In the rows, zero is written as 128.
Each path below is one point turned by a fixed rotation once a step. After each direction that follows a path, write how fast that rotation turns it, in degrees per step (0 if it stays still).
Each turn is a multiple of 5 degrees from 10 to 175, or 0.
Each row of a path follows its step; steps can be skipped.

step 0: [130 128 128 135 130 136 131 131 115 134 115 129 128 123 132 125 117 125
 133 136 127 121 125 151 126 119 119 126 121 133 127 129 127 137 127 130
 121]
step 1: [136 133 124 130 120 131 138 127 136 141 132 127 124 116 127 133 129 127
 141 136 131 114 117 132 118 134 128 125 124 120 124 125 116 126 132 129
 133]
step 2: [132 137 130 137 118 133 130 134 133 130 119 118 132 122 123 130 126 135
 130 128 132 135 126 144 127 115 127 127 124 124 123 121 130 120 124 137
 112]
step 4: [130 129 133 135 118 129 132 133 135 134 126 121 119 115 113 139 120 132
 129 141 124 120 124 132 125 118 140 125 121 133 129 126 128 135 124 129
 126]
step 5: [125 129 133 142 128 137 133 133 136 135 127 122 126 129 126 139 128 126
 120 124 131 134 113 134 120 128 127 135 130 117 117 129 122 113 128 122
 124]
step 6: [131 118 140 139 116 136 123 134 123 120 121 124 126 124 129 135 124 134
 128 131 128 130 126 143 122 128 136 132 121 129 132 127 132 141 140 122
 124]
step 7: [124 130 127 137 129 137 138 130 130 140 122 121 116 120 137 145 127 116
 127 128 124 115 122 127 122 123 135 134 128 132 126 131 129 128 130 128
 135]
step 8: [136 129 139 132 122 136 127 137 132 125 131 123 136 133 124 130 128 122
 127 132 138 124 114 129 114 120 135 138 125 121 119 119 132 134 132 132
 118]
step 9: [122 127 128 144 120 130 129 130 125 127 122 133 131 120 147 137 121 124
 134 120 129 123 128 142 121 124 119 138 131 127 123 130 131 133 127 124
 125]
step 10: [130 126 130 122 117 134 136 128 137 142 129 130 119 130 129 131 130 121
 136 131 132 117 119 134 124 121 128 133 118 136 129 118 128 141 139 132
 124]
step 11: [128 129 126 128 125 133 134 134 135 133 121 125 136 123 131 137 123 123
 128 133 138 122 124 139 126 114 120 131 132 111 117 130 127 130 115 136
 128]
Speeds:
[126 128 130 130 124 129 132 132 126 130 131 127 128 126 130 130 126 127
 125 130 127 127 128 130 125 127 127 129 125 124 131 129 126 128 131 132
 126]
0
[129 126 127 129 129 129 129 123 127 130 126 131 126 124 128 126 125 128
 126 127 126 126 130 129 130 129 129 129 128 130 129 131 128 132 133 126
 126]
115
[129 127 129 131 128 132 123 126 129 130 129 128 130 129 125 126 128 126
 128 128 130 130 130 127 129 123 128 130 131 126 129 128 125 125 130 132
 129]
120

step 0: [132 120 137 128 140 129 135 130 128 122 120 123 132 132 127 118 135 131
 126 124 116 128 128 137 129 129 129 131 129 132 123 127 112 136 134 129
 128]
step 1: [123 123 139 131 139 122 128 118 129 118 124 125 122 132 125 136 135 125
 125 123 133 124 136 136 126 136 123 141 127 124 125 132 123 128 135 131
 133]
step 2: [128 125 134 135 128 128 128 133 122 126 120 130 131 129 126 134 127 123
 116 116 139 130 134 135 134 128 134 133 132 132 134 132 127 124 141 119
 138]
step 3: [122 124 134 136 130 132 131 133 118 127 125 122 131 132 138 121 123 128
 131 126 125 127 136 130 130 121 132 142 127 137 134 126 116 121 136 126
 124]
step 4: [121 132 131 127 131 122 131 121 129 128 133 126 122 127 131 129 124 126
 126 139 131 124 135 130 136 121 125 141 123 135 122 139 116 126 138 133
 136]
step 5: [130 128 136 123 126 138 139 137 134 133 120 126 133 123 124 129 134 127
 122 132 134 127 128 128 131 131 134 131 129 136 122 137 119 124 137 132
 142]
step 6: [130 124 136 131 136 133 140 124 133 130 130 122 136 127 123 125 128 127
 131 123 123 131 132 127 126 135 137 134 130 122 132 124 109 123 138 135
 128]
step 7: [124 127 135 133 141 129 138 123 127 121 139 130 127 128 128 138 131 118
 120 126 128 131 133 138 127 120 126 129 130 120 126 133 116 130 131 126
 135]
step 8: [126 128 140 137 130 139 134 128 119 124 128 128 133 127 128 133 133 131
 117 122 135 127 135 124 124 127 126 136 130 131 128 133 126 118 122 121
 141]
step 9: [131 126 134 139 132 127 125 125 123 134 137 130 142 127 130 119 126 134
 120 127 129 137 138 125 131 127 133 139 120 136 131 129 119 123 133 127
 129]
step 11: [130 123 130 130 126 129 138 124 128 126 129 127 121 121 121 128 137 121
 130 128 134 128 131 116 132 131 134 129 124 134 125 130 122 113 131 134
 146]
Speeds:
[131 129 125 131 126 132 130 126 128 124 127 127 132 127 126 129 128 127
 128 127 130 129 128 126 131 131 126 127 131 133 129 131 131 127 131 128
 125]
115
[124 129 127 128 133 128 130 126 126 124 131 128 124 127 126 126 131 128
 133 130 126 128 127 129 132 127 128 129 131 130 128 130 129 130 125 127
 128]
110
